Each named move below is a turn or a mirror, shown by a few rows before and after it. Which moves, in which order, take the first row of each later pair to the second? The first pair is answered.
zat:
[ 0.5  7.6  2.3 -5.7  7.3  5.0 -2.9 -9.7 -4.5  6.6 -6.5  8.7 -2.3 -1.1
  2.2 -4.1 -0.8  1.2 -3.9 -6.1  9.9 -1.9] |-> [ 0.0  8.1  1.9 -8.6  4.9  3.5 -3.4 -8.5 -3.5  6.4 -4.8  7.4 -2.7 -1.9
  1.5 -4.1 -1.9  0.9 -2.3 -6.4 13.0 -0.6]
[ -2.3   6.3  -3.8 -20.2 -13.3  -9.7  -4.1  11.1   4.0  -3.9   3.5  -5.6
  -0.4   0.2  -0.9   1.1  -7.5  -2.7  16.2  -4.0  19.0   5.7] |-> [  8.6  -4.9   3.6  10.7  13.6   8.8  -0.5  -2.8  -8.4   5.0 -14.7  12.5
   3.4   7.8   7.3   6.3   4.8   8.2  -4.0  -2.3 -20.4  -5.2]
[-1.6 19.8  4.1  3.2 -5.9 -1.1 -0.4 -3.6 11.6 -2.1  5.5 -8.0  9.6 -2.6
 -9.1  6.4 -2.9 -5.8 10.2 -4.1 12.2  1.2] |-> [  4.2  14.6   7.5  18.5   7.5   7.4   0.9 -10.6   5.9   2.2  -4.0   1.2
  11.8   1.3  -5.5   9.2   3.4   0.0   0.2  -3.2  -7.7  -4.4]
[ -3.8 -10.9  -6.4  -9.5  -8.5  -7.8  -2.1   2.9   1.5   2.0   2.8  -3.4
 -12.6  -4.1   1.2  -5.2   3.3   8.3  -3.9   3.8  14.5   7.7] |-> [  1.1 -15.9  -3.6   4.2   3.7   0.2   0.2  -3.7  -4.3   6.3  -5.5   4.9
 -10.7  -0.1   4.5  -2.6   8.9  13.3 -13.4   4.7  -3.7   3.1]
Mes:
[ -0.9 -21.4  -6.4  -5.4 -11.5  -7.4  -3.8  11.1  -3.3  -8.3   0.5  -4.6
 -11.9   0.2  -2.6  -4.1   0.7  11.3  -8.1   3.3   0.8   2.9] |-> [  1.8 -11.6   2.0  12.9  -2.1   0.6   3.5   1.1  -6.2  -4.3  -7.9   0.7
  -3.9   2.5  -7.6  -0.6   6.3  16.3  -8.3   2.3 -21.1   5.5]
[ 0.1 -0.3 -1.2 -3.5 -0.6  1.2 -2.9  3.0  2.0 -1.8  0.6  0.5  0.1 -0.1
  1.1  1.7 -1.6 -1.3  4.0  0.0  4.7 -4.1] |-> [ 0.3  0.6  1.4 -1.2  3.1  3.6  0.3 -0.4  0.2  2.2 -3.6  4.1  0.5 -3.9
 -1.0  1.7  1.4  3.1  2.0 -2.6  0.1 -1.3]
[-3.2 13.5  4.1  0.9 -1.8 -6.0 -6.3  4.0  2.2 -3.7  5.5 -4.7  7.7  6.0
  2.3  0.5 -5.0 -8.0  8.0  4.8 12.5  2.9] |-> [ -4.5   6.4   5.5  -6.1   4.8  -4.1   1.2   1.0  -2.9   8.2  -6.0   6.1
   2.7 -10.4  -2.4  -1.7   1.4   2.9   0.0  -3.4  15.1  10.6]
[-1.5 -5.4  6.2  5.0  2.6 -3.9  2.7  0.3 -1.4  3.9 -8.6  5.9 -1.9 -1.6
 -0.7 -7.0  2.6  9.1  0.6 -0.5 -8.9  3.2] |-> [-1.7 -3.4  2.3  5.5 -4.0 -7.5 -4.1  4.2  2.7 -6.4  1.7 -2.8 -0.1  9.9
  4.0 -6.3 -2.3  0.5  6.2  5.6 -5.7 -3.2]
nese:
[  9.2  10.2   4.1   6.9  18.3  10.2  -2.0   7.0  -2.9   5.0  -3.5   7.9
   0.4   5.7  13.6   5.4  -4.5  -7.8   6.0  -8.4 -16.3 -16.1] |-> [  8.7   9.2   7.8   3.6  21.9  11.7  -1.3   2.1  -4.1  10.0  -6.7  12.4
  -1.9  -3.2  12.6   6.3  -2.7  -9.0   1.4 -11.8  -6.6 -13.2]
[ -5.2 -15.4 -12.6  -5.1  -6.9 -11.0   4.0   7.3 -10.0   6.6  -2.4  -2.8
 -10.4  -2.0  -3.9  -4.5   1.6  18.8 -12.9   6.7   7.1  -0.5] |-> [ -5.3 -14.9 -14.8  -3.7  -8.4 -11.2   3.9  10.0  -9.6   4.5  -0.6  -5.2
  -8.9   2.0  -3.2  -5.0   0.3  19.4 -10.4   8.3   3.3  -2.9]
[ -0.1  -3.0   5.3  -6.1  10.3   4.2   9.2  -3.3  -4.6  11.5 -11.0  13.4
  -5.3 -11.4   0.9   3.9   6.7   4.0  -4.6 -14.5  -0.1   6.9] |-> [  2.5   0.6  -5.0   3.7  -1.4   0.8   7.1  10.6  -1.1  -0.4  -1.8   0.8
   1.2  12.5   2.8   1.5   0.9   6.7   7.4  -5.2 -26.6  -2.3]
[ -2.4 -11.8  -4.9   4.7   1.7   6.1  -7.3   4.6  -4.8  -0.6  -3.2   1.0
   3.3   4.7   4.9  -1.2  -4.6  -1.7  -2.3   0.5   6.3  -8.3] |-> [ -2.3 -12.4  -4.5   3.7   3.2   6.5  -6.7   3.6  -4.5   0.5  -4.1   2.0
   3.0   2.1   4.9  -1.4  -3.7  -1.9  -3.4   0.0   7.7  -7.3]
mumi:
[ -5.3   0.1  -0.4  -5.2   5.3  -5.6   7.5   6.7  -1.9  -2.3  -2.8   4.8
 -13.5 -15.2  -3.4  -3.1   6.2  14.7  -4.1  -7.6   2.6  14.2] |-> [ -2.4   4.8   0.5  -4.2   8.5  -1.1   8.5   8.9  -3.1  -2.6  -6.5   8.3
  -8.6 -15.1  -3.4  -0.5   4.8  15.0   0.8 -12.0  -4.6  11.6]
[ 0.0 -3.7  4.2  3.0  4.6  3.2  2.4 -3.1 -2.7  7.6 -8.5  5.7 -0.6 -5.8
 -4.4 -2.8  5.6  3.9 -4.2 -2.6 -4.8  3.7] |-> [-2.8 -5.1  3.8  0.1  1.5 -0.8  2.6 -3.6 -1.3  7.9 -5.2  2.1 -4.2 -7.5
 -5.8 -4.8  6.3  2.9 -5.1 -1.1  3.5  7.0]
[-1.6 14.7  5.0  6.9  0.4  0.7  8.9 -9.6  5.1 -2.8  9.3 -3.6 -4.0 -4.1
  8.8 14.1 -5.7 -0.6 -0.7 -0.2  6.0  4.7] |-> [ 0.9 13.3  5.2 11.5  5.1  4.3  8.8 -8.7  3.1 -3.0  5.9 -0.4 -1.9 -1.6
 11.5 15.1 -5.0  0.8 -1.4 -0.6 -3.4  0.0]
[  3.7  13.4  12.6  15.4  11.6  10.8  -2.4 -15.2   2.0  -0.5  -6.7   6.8
   9.0  -0.8  -0.4   9.1   1.9  -5.4   1.1  -3.7  -7.2  -0.7] |-> [ -0.4  -3.8   9.4  18.5   8.4   3.3  -4.1 -21.1   1.0   1.6  -1.6   1.1
  -3.4   2.7   1.9   3.4   7.7  -3.1 -15.5  10.4   2.4   2.2]
Now pairs of rows:
Each pair is 2 to 3 moves apart.
[ 12.2   6.6   5.6   6.9   3.8  11.0  -6.8  13.7   0.2   2.3  -5.5  15.3
  12.9   8.1   5.5   8.9  -2.7  -5.8   9.8  -1.7  -3.9 -14.8] |-> [  7.0 -17.9   3.3  11.0   4.8   3.5  -5.1   3.2  -3.6  10.7  -4.6  13.0
  -5.7   7.6   7.1   0.9   7.8   3.0 -16.1  11.9   5.6  -8.2]	mumi, Mes
[-6.7 14.3  3.4 10.5  3.5  6.0  7.1 -9.7  9.8  7.2 -6.2  3.3 -1.1 -9.1
 -6.8  4.0 -1.9 -0.9 -5.5 13.5 13.2 18.4] |-> [ -1.8  24.5   0.8  12.4   1.7  10.1   1.4   0.1  13.2  -3.2  -2.1   0.5
   9.9   1.9  -2.0   9.2 -10.2  -8.7   9.1  10.7   3.4   6.4]	Mes, mumi, zat
[-1.6 -0.4  5.7  6.5  2.9 -6.3  2.0 -6.8 -3.5  2.5 -0.2  1.6 -0.7 -6.2
  1.8  1.6  2.0  1.6 -5.4 -1.4  0.4  6.1] |-> [-1.0  0.2  6.0  7.5  4.2 -5.1  1.7 -6.8 -3.8  2.5 -1.1  2.7  0.1 -5.2
  2.7  1.5  1.7  2.0 -5.3 -2.4 -2.1  5.3]	mumi, mumi, mumi
[  4.7 -12.2  -6.5   3.5   9.6   4.5   2.7   6.1  -5.7   3.5  -8.9  10.0
   3.2   1.1   5.3  -0.2   0.8   8.2  -7.8  -3.8 -18.4  -8.9] |-> [ -1.5  -3.6   0.8  17.9   6.7  -0.3   8.0 -10.9  -1.5   3.6  -3.3  -1.2
   1.1   6.4  -3.0  -2.9   6.3   6.2 -10.5   7.3 -16.2   3.8]	mumi, Mes
[  9.7   8.1   6.1  15.7  17.6  10.4   2.7  -4.6  -8.1  -3.8  -3.8  14.1
   0.3   7.5  -0.1   8.9  -4.1  -8.1  -3.8  -7.5 -18.3 -16.1] |-> [  7.1  -2.5  -5.6 -11.1   2.9   1.1  -9.5  13.4  -4.6 -12.3   8.7   7.1
  -6.8   5.3   7.2   5.6 -13.8 -17.2  -0.3  -7.5  11.0 -22.8]	Mes, mumi
[  0.4   1.6   0.3  13.4   3.6  -5.2   5.2  -3.9  -2.2   3.2   1.5  -8.6
   9.7   3.1   5.0   4.2   9.8   3.2  -0.7  -9.2 -31.6  -3.2] |-> [ -9.3  11.1   3.3  -4.7  -7.5 -15.4   9.6  -6.5   3.4   6.0   6.6 -15.5
   4.5 -13.7  -7.3   0.3   8.0  -0.3   6.6 -13.7  -1.4  13.6]	mumi, mumi, Mes
[ -1.8  -6.3   1.3  11.9  -1.1  -5.8   4.4  -1.6  -3.2   2.2  -1.5  -9.3
  -7.4   8.8  -4.1  -7.7   6.5  15.7  -5.9  12.2 -16.4   8.1] |-> [ -1.7 -12.2  -2.9   7.5  -4.5  -8.0  -2.0   3.8  -2.7  -1.6   3.9 -11.9
  -9.9  12.1   1.1  -8.0   4.3  12.0  -7.5  15.0  -9.9   2.9]	Mes, zat
[  3.9  -0.6  14.1   5.1   8.5  10.3  -1.4  -5.4   1.9   3.3  -6.1   7.3
  -1.6  -1.1   5.3  -0.3   3.0 -16.5  -5.8  -5.8  -6.7   3.1] |-> [  5.1  -4.5   2.6   3.7  -2.6   5.5  -4.5  10.1   4.2  -4.2   0.2  -1.1
  -1.1  12.5   7.5  -4.4  -2.1 -13.1   0.6  -0.6 -18.8  -3.1]	Mes, Mes, nese
[  1.9   8.3   1.2  12.6   5.7   8.5   8.0  -7.2  -5.1   5.6 -11.4   0.2
   6.2   6.5  -8.5   4.1   5.4   4.0   0.5   1.0 -28.8   6.2] |-> [ -7.4  -8.7  -1.7   3.0  -3.9  -6.0   1.1 -15.5  -1.2   5.1   2.6 -12.3
 -12.2   4.2  -6.0  -3.5   7.8  -4.1 -16.9  16.3   9.3  13.5]	mumi, Mes, nese
[  3.8   1.6   6.7 -12.8  10.6   6.0   2.9  -0.2   5.8   6.6   1.9   4.7
 -14.2  -2.1   2.5   5.2   0.9  -1.1   5.6  -8.3  12.6   2.3] |-> [  5.9  -5.2   0.3 -12.3   8.7   5.4   6.1   8.2   2.6   8.1  -2.7   5.6
 -14.7   1.1   1.3   1.8   2.1  10.3   5.6  -7.8  -3.6   0.9]	nese, Mes, zat
[  1.6  -1.6  -0.1   2.9   6.6   3.9 -10.0  -1.1  -2.9  -6.0   1.0   8.9
   4.0  -1.2   9.5   7.2  -1.4  -5.2  -4.6   2.7   2.7 -10.5] |-> [  1.2  -0.1  -2.2  11.5   2.1   1.7  -5.1   0.1  -2.7  -6.3   1.6   3.7
   5.7   6.5   5.3   3.6   0.1   1.5  -2.6   6.8 -12.5  -7.5]	mumi, Mes, nese
[  4.5  -4.1  -0.9   1.5   0.4   0.4  11.0  -0.1   1.3  -0.8   1.7   1.4
   0.1  -1.4   3.9   0.4   1.4   6.8 -10.9   4.5   0.5   6.1] |-> [ 5.1  6.9 -0.8 -1.1 -1.7  2.8 12.1  4.5  3.6 -3.4  1.4  0.8  6.6 -1.1
  1.6  3.2 -3.0  4.6  0.8 -1.5 -3.4  5.1]	nese, mumi, mumi
[ 14.2   3.7   2.3   3.0   4.8  10.2   4.0   6.9  -3.5  -1.8  -3.4  13.3
   5.6   2.7   9.4   1.9  -2.6  -0.7   9.8 -11.2 -13.8 -18.0] |-> [ 10.4 -13.4   0.0   4.3   2.1   3.4  -4.9   0.7  -3.2  -4.8   7.5   5.2
  -6.6  10.4  17.3  -1.4  -0.6  -8.5  -6.7   4.2   3.9 -21.6]	nese, Mes, mumi
[ -2.9   9.2  -5.2   3.1 -18.2  -6.9   5.2  10.4   5.0  -4.8   9.0  -9.5
  -5.4   9.1  -5.3  -4.3  -8.8   9.1  15.6   6.4  -7.5  -1.6] |-> [ -4.3  -5.0  -2.8  -2.0  -8.4  -4.8  13.0   3.5  -1.8  10.9  -4.1   2.4
 -15.8  -9.5  -8.7  -7.3   1.3  21.9  -1.4   1.0  -1.4   7.6]	Mes, zat, mumi
[ -1.6   3.8  14.9  -0.6   8.2   7.6  -6.7 -26.3   5.7   8.4   3.2  -3.1
  -4.7   7.6   4.7  15.4   6.8 -22.1  -0.5   0.6  27.6  12.7] |-> [  0.8  15.6  16.1  -3.9   8.8  12.1  -5.2 -20.5   6.3   6.8  -1.1   1.1
   4.1   3.4   2.5  18.9   2.7 -22.4  12.2  -9.9  21.0  11.5]	Mes, mumi, zat
[  2.7   0.9  -1.6  -4.2  -4.7  -1.9 -13.7  -1.1   2.6  -9.3   6.9  -3.0
   2.2   2.9   7.1   2.8  -6.9 -15.9   1.7   2.3  14.8 -10.4] |-> [  4.9  -4.2   0.6 -10.9   5.9   4.8  -5.9   0.1  -5.0   3.5  -9.8  13.5
   0.5 -15.3   3.8   2.6  -1.3  -3.4  -3.2 -10.8   9.7  -5.7]	mumi, Mes
